In the rows, zero is written as 128.
One turn sends every row of this set to another row. A few are shown first. Where does it send the rows asked after them?
Latol: [147 158 119 145 140 141 144 112 149 112 125  94 139]
mip: [137 114 119 128 107 130 135 100 139 127 114 111  92]
ditaz: [136 123 166 112 128 106 124 170 138 137 122 149 134]
Zotag: [119 164 155 135 128 128 124 167 137 115 124 123 110]
Gasim: [136 105 106 130 123 123 115 101 139 133 119 176 138]
kog: [127 109 114 125 123 118 124 104 142 154 140 178 144]
Tezo: [130 110 116 121 115 136 141  98 124 159 136 105 114]
Lona: [122 114 137 107 121 114 112  87 135  94 124 134 131]
pani: [138 113 127 133 125 115 129 104 154 139 125 185 129]
sutuk: [134 116 169 111 145 116 140  88 142 127 133 140 139]
dela: [117 105 136 103 132 120 137  93 105 124 157 141 134]
sig: [148 149 115 123 131 136 135 152 130 140 110 180 145]
nez: [121 159 102 136 117 131 141 119 137 114 158  98 131]
tolu: [114 157 148 126 139 139 120 159 126 154 139 107 148]
botug: [133 154 110 118 116 127 130 156 135 141 127 182 142]
noko: [131 125 158 137 139 159 140 126 116 113 133 103 161]
Naba: [115 138  87 146 129  91 131 137 137 103 130 138 127]
zame: [118 129 154 137 118 145 152 139 112  88 150 122 123]
Patan: [125 142 126 134 142 151 119 162  97 118 117 113 125]
nolel: [126 111 137 103 125 118 112 167 110 149 134 137 154]
denek: [141 155 125 146 141 136 173 122 132 122 155 112 119]
fik: [130 127 101 149 163 107 157 135 116 143 139 139 147]
Gubus: [130 147 120 150 151  93 135 128 168 136 118 129 156]
raz: [138 153 106 117 120 133 117 148 139 143 111 170 158]
Kasuf: [139 111 136 114 125 118 105 167 117 114 101 141 134]
Sezol: [108 142 160 129 108 137 126 131 145 106 149 104 153]
Safan: [134 124 143 126 113 123 147 100 158 156 131 112 104]

Sezol -> zame
Safan -> mip
Where do these go?
dela -> sutuk
nolel -> ditaz
fik -> Gubus
Gasim -> kog
botug -> sig
Patan -> tolu
Latol -> nez

One turn sends every row of this set to another row. A few are shown first. Where does it send the rows asked after them?
toraf: [143 149 133 114 135  97 105 176 126 156 132 132 182 117 113 155 142 133
 127]
Pup: [151 116 117 133 142 100 117 153 135 171 129 106 148 127 120 167 116 168
 103]
Meva: [184 143  97 150 144  87 154 162 141 179 121 135 164  84 131 135 130 118
 146]
naz: [137 157 140 126 108  88 143 139 120 139 121 144 159  67 156 166 110 102
 147]
Fumed: [164 130 176 136 145  97 130 113 107 126 100 126 140 108 162 129  84 123
 143]
zor: [176 131 108 111 145 107 122 151 142 160 120  81 147 129 146 117 107 147
 117]
zil: [146 138 138 123 131  85 136 127 150 133 135 118 145 114 187 125  62 107
 162]
Zere: [204 111 148 125 156 101 127 150 123 157 115 135 172 123 125 128 113 130
 103]
saduf: [199 106 157 121 157  98 125 151 125 161 114 132 169 119 123 132 104 134
 102]
Sopor: [146 142 137 113 142 101 107 177 133 148 123 140 186 122 118 161 139 133
 127]
Dozu: [167 149 136 145 172  93 115 146 119 161 106 110 151 134 135 117 123 151
 169]
bizos: [167 154 153 173 107  69 132 137 135 174 127 133 143 104 158 126  95 115
 179]
sef: [162 133 106 129 166 114 143 169 146 164 150  99 154 140 148 128 129 122
 150]
Vuzud: [175 138 105 129 155 118 148 164 145 163 150  96 151 141 141 130 127 114
 153]
foz: [200 105 149 131 160  95 124 156 123 163 105 135 171 131 129 130 108 131
 109]
Rapo: [165 133 192 130  95  81 110 149 138 152 143 146 166 111 142 146  87 113
 129]
kir: [160 114 108 146 155 111 155 163 132 176 151 120 151 127 121 175 130 128
 128]
Vaka: [168 133 173 137 136  98 136 114 103 139  97 125 134 106 166 133  84 117
 151]
Suv: [127 121 148 146 116  81 139 124 129 148 139 143 143 106 146 193  69 122
 140]
fila: [166 162 147 169 101  78 129 143 134 169 130 127 137  97 154 129  94 114
 182]
Zole: [160 121 111 141 144 116 155 156 131 174 144 117 149 133 114 181 134 124
 131]
Lud: [156 125 191 133  96  85 109 152 139 153 140 145 164 112 133 149  89 112
 123]
Sevig: [137 145 139 112 136  97 111 177 133 159 131 136 181 112 111 164 140 131
 131]
sisel: [173 135 107 126 155 123 137 160 151 157 153  95 162 142 142 134 130 119
 146]
zam: [145 124 142 138 107  64 113 125 140 152 122 112 155 102 168 156  49 136
 135]
Kelon: [176 128 100 117 142 108 119 152 142 161 127  79 155 118 143 124 108 147
 113]
gatug: [188 144  93 150 139  86 142 173 139 172 121 138 172  88 128 141 128 121
 138]
nagar: [148 132 140 153 129  83 159 144 144 143 152 140 158 120 166 172  79  90
 174]
gamad: [147 123 148 132 111  65 116 128 143 142 114 117 152 110 170 151  51 139
 127]
Kun: [152 142 136 123 127  84 128 132 152 126 139 112 162 109 186 138  61 108
 162]
Tano: [158 116 119 129 129 101 119 148 132 176 121 101 146 131 115 165 114 161
 101]
Paf: [145 156 144 123 101 100 143 140 130 136 123 146 155  70 152 168 110 100
 144]
tavil: [165 148 132 150 168  93 115 147 115 163 107 115 156 141 132 119 132 147
 164]
vabaz: [165 136 177 133 143  95 134 110 106 129 103 132 143 108 168 136  89 120
 150]
seb: [165 148 122 151 171  89 115 157 110 161 102 113 157 130 136 124 124 147
 167]
mizam: [152 114 112 139 135 102 118 147 127 182 122  94 150 129 118 165 117 159
 110]
nidot: [161 130 196 129  95  92 110 145 138 155 132 144 157 121 141 148  90 111
 132]
Pul: [174 122 107 118 154 103 124 154 150 161 124  91 150 126 150 118 108 153
 111]
zel: [130 120 151 151 112  72 136 131 132 149 129 141 154 114 148 198  73 124
 139]
laged: [141 131 142 149 125  86 154 139 144 152 160 139 148 119 163 162  74  89
 174]
Pek: [132 153 136 132 109  93 148 142 128 138 123 146 158  68 150 164 114  97
 148]
dufiv: [153 141 138 129 132  78 134 139 149 129 134 112 156 119 189 129  62 107
 166]
belas: [143 124 150 131 107  71 113 122 148 146 126 123 143 109 163 148  51 140
 128]
Podo: [185 140  94 150 140  87 149 162 131 179 117 135 166  88 128 135 133 119
 136]
bunon: [129 115 150 152 119  77 137 119 129 156 127 136 154 115 155 195  71 119
 148]
kup: [164 111 113 145 151 120 152 149 134 176 141 114 156 139 121 175 135 122
 129]
mit: [166 155 146 178 113  74 132 139 141 167 128 129 141 104 155 118  95 115
 181]
Por: [151 127 148 148 127  88 151 133 152 145 154 137 163 125 168 169  77  90
 172]

Rapo -> Podo
Pek -> Dozu
Where do these go?
zil -> Pup
sisel -> zam
Vuzud -> gamad
gatug -> Vaka

